Each row of Y is roughly a mix of the hidden directions of one of 3 groups.
Y:
2, 41, -1, -6, -6, -18, -31, 11, -5, -27, 7, 19
4, -1, -38, 16, 13, -6, 4, -27, 3, 2, -40, -2
-19, 22, -2, 7, -30, 10, -26, -6, -29, -22, -17, 9
-3, 24, 3, 37, 9, -23, -1, -9, -30, 21, 14, 3
14, -14, 36, 29, 11, -19, -12, -9, 9, -17, 15, -21
44, -5, -2, -5, 15, -2, 10, 27, 25, 3, -13, -21
-6, -33, -13, 5, 37, -12, 24, -17, 9, 16, 1, 16
-6, 16, -29, 5, -1, -18, 3, -46, 8, -12, -5, -21
-23, 24, -23, -13, -12, 10, 17, -35, 26, -1, 8, -5
-7, 29, -26, -7, 13, 19, -5, 7, -18, 7, 0, 41
-10, 43, 8, 26, -10, -11, -10, 9, -10, -28, 10, -14
-9, 34, -19, 2, 28, 14, -16, 3, -22, -8, 17, 24
28, -1, 3, -2, 0, 0, 20, 15, -19, -34, 21, 29
6, -13, -1, 0, -9, 33, 27, -31, 14, -23, 19, 12
-1, 5, -13, -21, 2, 27, -5, 5, 28, 28, -36, -6
33, 5, -12, -6, 31, 25, 6, 6, -21, 15, -27, 5
-11, -5, 16, 37, 0, -12, -19, -5, 20, 21, 1, -33
28, -16, 4, -11, -3, -32, 28, -11, -17, 15, 21, -15
-22, -3, -4, 8, -11, -5, -18, -18, 31, -41, 0, -18
-17, 18, 14, -1, -15, 6, -39, 12, -21, -23, 23, 2
14, 11, 26, -47, -9, -5, -6, -1, 15, -14, -8, -23
20, -25, -5, -5, 30, 19, -2, 14, 29, -18, -24, -7
-30, 16, 7, 2, -28, 0, -14, -26, 12, -28, 9, -22
-6, -20, 1, -2, -18, -7, 6, 20, -26, 0, -4, -49
-2, -17, 29, -7, 31, 4, -16, -13, 8, -11, 6, 38
18, -18, -8, 13, -25, -14, 8, 12, -32, 7, 19, -31
-14, 32, 2, -21, -17, -17, -11, -6, -19, -39, 0, 4
14, 15, -2, 2, -28, -4, 7, -2, -23, -25, 28, 32
-21, 19, -33, 15, -5, -29, 22, 19, 18, 5, -5, -8
-16, -28, -19, 1, 10, -3, 46, 0, 15, 6, -1, 21
13, 8, -7, 10, -38, -12, 19, 12, -23, -18, 29, -9
-36, -14, -11, 0, -17, 11, 18, -11, -1, 14, -2, 40
17, 14, 16, -32, 8, -9, 18, 7, 41, -6, 13, 10
19, 21, -21, 12, 5, -29, 2, -7, 18, -19, -36, 1
12, -13, -3, 9, 20, 33, 29, 25, 14, -3, -19, 16
1, -5, 25, -29, 10, -19, -18, -14, -10, 1, 34, -23
-15, 2, 4, -22, -19, 20, -12, 25, -9, 24, -2, 37
24, 19, 17, 19, -8, 19, 15, 25, 11, 25, -4, -26
3, -2, 40, 12, -42, -6, -9, 11, -10, 5, 7, 20
1, 4, 9, -23, 11, -22, 7, -13, -11, 36, 23, -31
10, -22, 31, -23, 34, 13, -3, -8, -16, -6, 5, 25
-4, -6, -6, 1, -2, 19, 35, -25, 0, -16, 32, -27
15, -17, 1, -15, -38, -8, -21, 0, -30, -24, 1, 8
11, 12, -44, -1, -35, 10, -9, 1, -5, 18, -16, 2
-5, 3, -11, 25, 35, -6, -22, 20, -16, 10, -29, -10
10, -10, 7, 3, -20, 16, -22, 10, -18, 42, -4, -26
27, 12, -1, 3, -21, 2, -34, 28, -23, -5, -7, -21
-20, 10, 1, 4, -22, 13, 8, 9, 18, -13, 20, 46
-1, -3, -6, 38, 1, 20, 25, 0, 6, 24, -8, -33
11, 21, 7, 25, 17, -13, 17, -2, -43, -9, 17, -9
-2, -6, -19, 15, -4, 2, -4, 20, 4, -4, 12, 55
15, -26, -23, 28, -9, 13, -2, 33, -9, -16, -19, -3
3, 10, 3, -14, -6, -5, 23, 4, -48, 29, 10, -12
-24, 19, -6, 44, -11, 17, 8, -2, -2, 14, 24, 12
9, -23, -15, -18, 4, -17, 25, 0, -24, 36, 0, -18
12, 27, 9, -7, -11, -7, -20, 5, -18, -33, -7, -35
7, -16, -4, -28, -17, -5, 19, 31, 18, 9, 18, 28
-27, -23, -13, -26, -2, -18, -8, -23, -32, -11, 6, -8
-4, 8, 13, 25, -8, 5, -15, 32, 4, 7, -37, 25
-8, 5, 20, -13, -4, -9, -33, 43, -13, 16, -3, 12
1, -1, -44, -12, 8, 15, -16, -2, -31, -14, -19, 11
25, -6, 19, -45, 0, -12, 3, 16, 23, 3, 16, -8
-7, 23, -14, -4, 17, 12, -3, 32, -40, 5, 16, 12
17, -8, -1, -19, -29, 3, 12, 9, -13, -31, 26, 26
17, -30, -19, 17, -2, -31, 2, 13, -29, 6, 19, 5
0, -10, 12, 7, 22, -15, -11, -14, -14, -28, 20, -40
3, 2, -7, 10, 55, -6, 1, -11, -20, -17, -14, 6
-24, 12, -15, 30, -11, 11, 14, -1, 1, -38, -8, 21
13, 22, -29, 14, 13, -12, 14, 3, -21, -25, 3, 31
13, -12, 5, 10, 40, -7, 11, 3, -34, 8, -5, -28
28, -22, -3, -18, 24, 21, 8, 17, -12, 23, -22, -9
-18, -38, -14, -20, -6, 1, -19, -3, 30, 0, -17, -17
-13, 2, -10, -15, -6, -18, -4, 30, -6, 40, -28, -8
1, -9, 9, 0, 45, 13, -4, 5, 34, -7, -27, 0
8, -52, -21, 14, 7, 6, -3, 18, -8, 2, -13, 16
14, 2, -19, 4, 25, 6, 11, 28, 29, 22, -29, 9
-3, 19, 47, -4, -25, 16, 1, -10, -6, 8, 23, -9
-19, -47, 16, -13, 3, -21, -5, 5, 7, 16, 10, -20
-6, -11, 30, -17, -25, 6, -21, 15, -10, 19, 16, 31
-18, 1, 16, -24, -23, -10, -6, 3, -11, -8, 48, -2
18, -15, -25, 5, 12, -2, -4, 6, -9, -10, -51, 9
27, 32, -7, 18, 24, 20, 0, -1, -13, 19, -20, 17
-16, 5, 2, -18, -9, 12, -33, 14, 10, 15, -18, 39
-9, 34, 9, -19, -35, -5, 6, 10, -11, 12, 25, -18
-14, -25, 15, 1, -39, -18, -11, -6, -6, 5, 31, -15
-27, -3, 10, -3, -8, 13, -7, -15, 15, -32, 8, 41
-17, 26, -10, -9, -2, 20, -26, -4, -22, -13, 21, 32
1, -4, -11, 0, 31, -28, 18, 7, -37, 13, 6, 20
-32, -11, -28, 13, -11, -3, 21, -10, -33, 19, -8, 3
-11, 6, -20, -5, -9, -2, 7, 1, -1, -35, -32, 36
9, -37, 3, -8, -4, 20, 21, -23, -16, 22, 17, 18
-6, 13, -12, -19, 26, -7, -31, 39, -18, -2, -1, -9
-7, 9, 35, -21, -5, 2, -18, -16, 10, -32, 22, -18
1, 23, -19, 23, -14, -5, 13, 27, -10, 27, 29, 11
-12, 23, 6, -5, -50, 16, 8, 23, -2, 5, 13, -4
-14, 19, -20, -12, 12, -1, -1, 0, 18, 16, -19, 46
-20, -1, 32, -24, 32, 16, -1, -20, -3, -10, -10, -21
-6, -30, -17, -20, -14, -4, 11, 16, -1, -33, -17, 27
5, -41, -3, 11, 12, -20, -1, 22, 7, 29, -3, -24
-6, -14, 5, 10, -40, 31, -4, 27, 8, 10, 13, 18
-4, 4, 5, 15, 23, 11, -3, -34, 4, 40, -23, -4
4, -9, -7, -38, -15, -16, 10, 15, -26, 34, 10, 0
-1, -8, -8, 15, -39, -22, 9, 14, 8, -27, 29, -9
-5, 35, -14, 20, -2, 0, 16, -34, 21, -22, 1, 3
-8, -27, 7, -19, -33, 6, 4, -12, -8, -12, 20, -35
4, -18, -36, -18, 1, -14, 5, 9, -4, -19, -1, 40
11, -40, 14, -8, 11, 4, 27, -15, 10, 28, 15, -10
-2, 35, -19, 4, 10, -17, -21, 16, -13, 10, -25, 26
-22, 10, -23, 12, 34, 36, -14, 9, -6, -16, -6, -7
-18, -4, -32, 0, -9, -9, -18, -11, -14, -1, -31, -35
-16, 15, -24, -6, -22, -27, -13, -1, -9, 0, -26, -33
16, 10, -16, 1, 12, 23, 30, -19, 13, -33, 17, 15
1, 3, -17, -6, -17, -18, 28, 28, -15, 18, 29, -17
8, -32, 22, -2, -15, -2, -27, 34, -17, -10, -13, -8
-6, 31, -18, -15, -3, 1, -35, -2, -4, -18, -3, 34
-3, 16, 16, 2, -8, 1, -12, -9, -13, 42, 29, -26
-8, 12, 16, 8, 2, -17, 30, 11, -27, 6, 18, -37
14, -20, 11, -30, -29, 24, 10, 16, 17, -23, 7, -8
-5, 22, 24, -35, -16, -9, -8, 0, 11, -2, 37, 10
2, -2, 4, 29, 25, 27, -7, -15, 7, -41, 10, -2
-3, 16, 16, -8, -20, 1, 20, 20, 19, -1, 45, -12
13, -5, -6, 18, 32, 14, -8, 10, 26, 12, -32, -22
3, 10, 7, 7, -39, -13, 7, 15, -2, 20, -32, 26
-14, 21, 17, -24, -9, -4, -23, -23, -8, -38, -11, 3
-19, -10, 8, -27, 4, -4, 24, -16, 26, 19, 15, 31
-18, -15, 0, 3, 17, 42, 25, 8, -13, 25, 17, -1
-10, 28, 9, 3, -48, -18, 5, -10, 22, -7, -8, 0
-14, 24, -26, -13, 23, 33, -7, 8, 10, -28, 7, 7

One row of each group comes first, with its name. Which group is each row after those in?
13, 4, 15, -2, 1, -18, -2, -30, 28, -32, 27, -12	Z
27, -18, 9, -7, -28, 18, 14, 27, 9, -6, 8, -29	D
14, 20, 7, 21, -20, 14, -38, 15, -23, -5, 1, -20	F

-17, 14, -15, 30, -16, 5, -7, 15, -13, -8, 24, 37	F
-2, 17, -5, 8, 46, 15, 0, 25, -3, 17, 1, 24	Z
0, 41, 13, -12, 12, 29, -5, -23, -11, 9, -13, 21	D
-1, -2, 8, 9, -8, 44, 29, 5, 12, -5, 2, 34	Z
9, -15, 5, 4, -17, 10, -26, 6, 31, 38, -6, 21	D
-10, -25, -35, -19, -21, -26, 4, 6, -21, 19, 5, 3	D
6, -7, -29, 32, -9, -22, -13, 0, -21, 31, -2, -14	D
23, 1, -5, -29, 5, -11, -18, 4, -6, -20, -45, 1	F
-4, 0, -40, -6, 0, -24, 7, -7, -41, -1, 2, 15	D
-12, 38, 2, -9, 14, 20, -4, 19, -2, -3, 28, 29	Z
-28, 9, 16, -19, -1, 19, -21, 39, 10, -7, 14, -14	Z
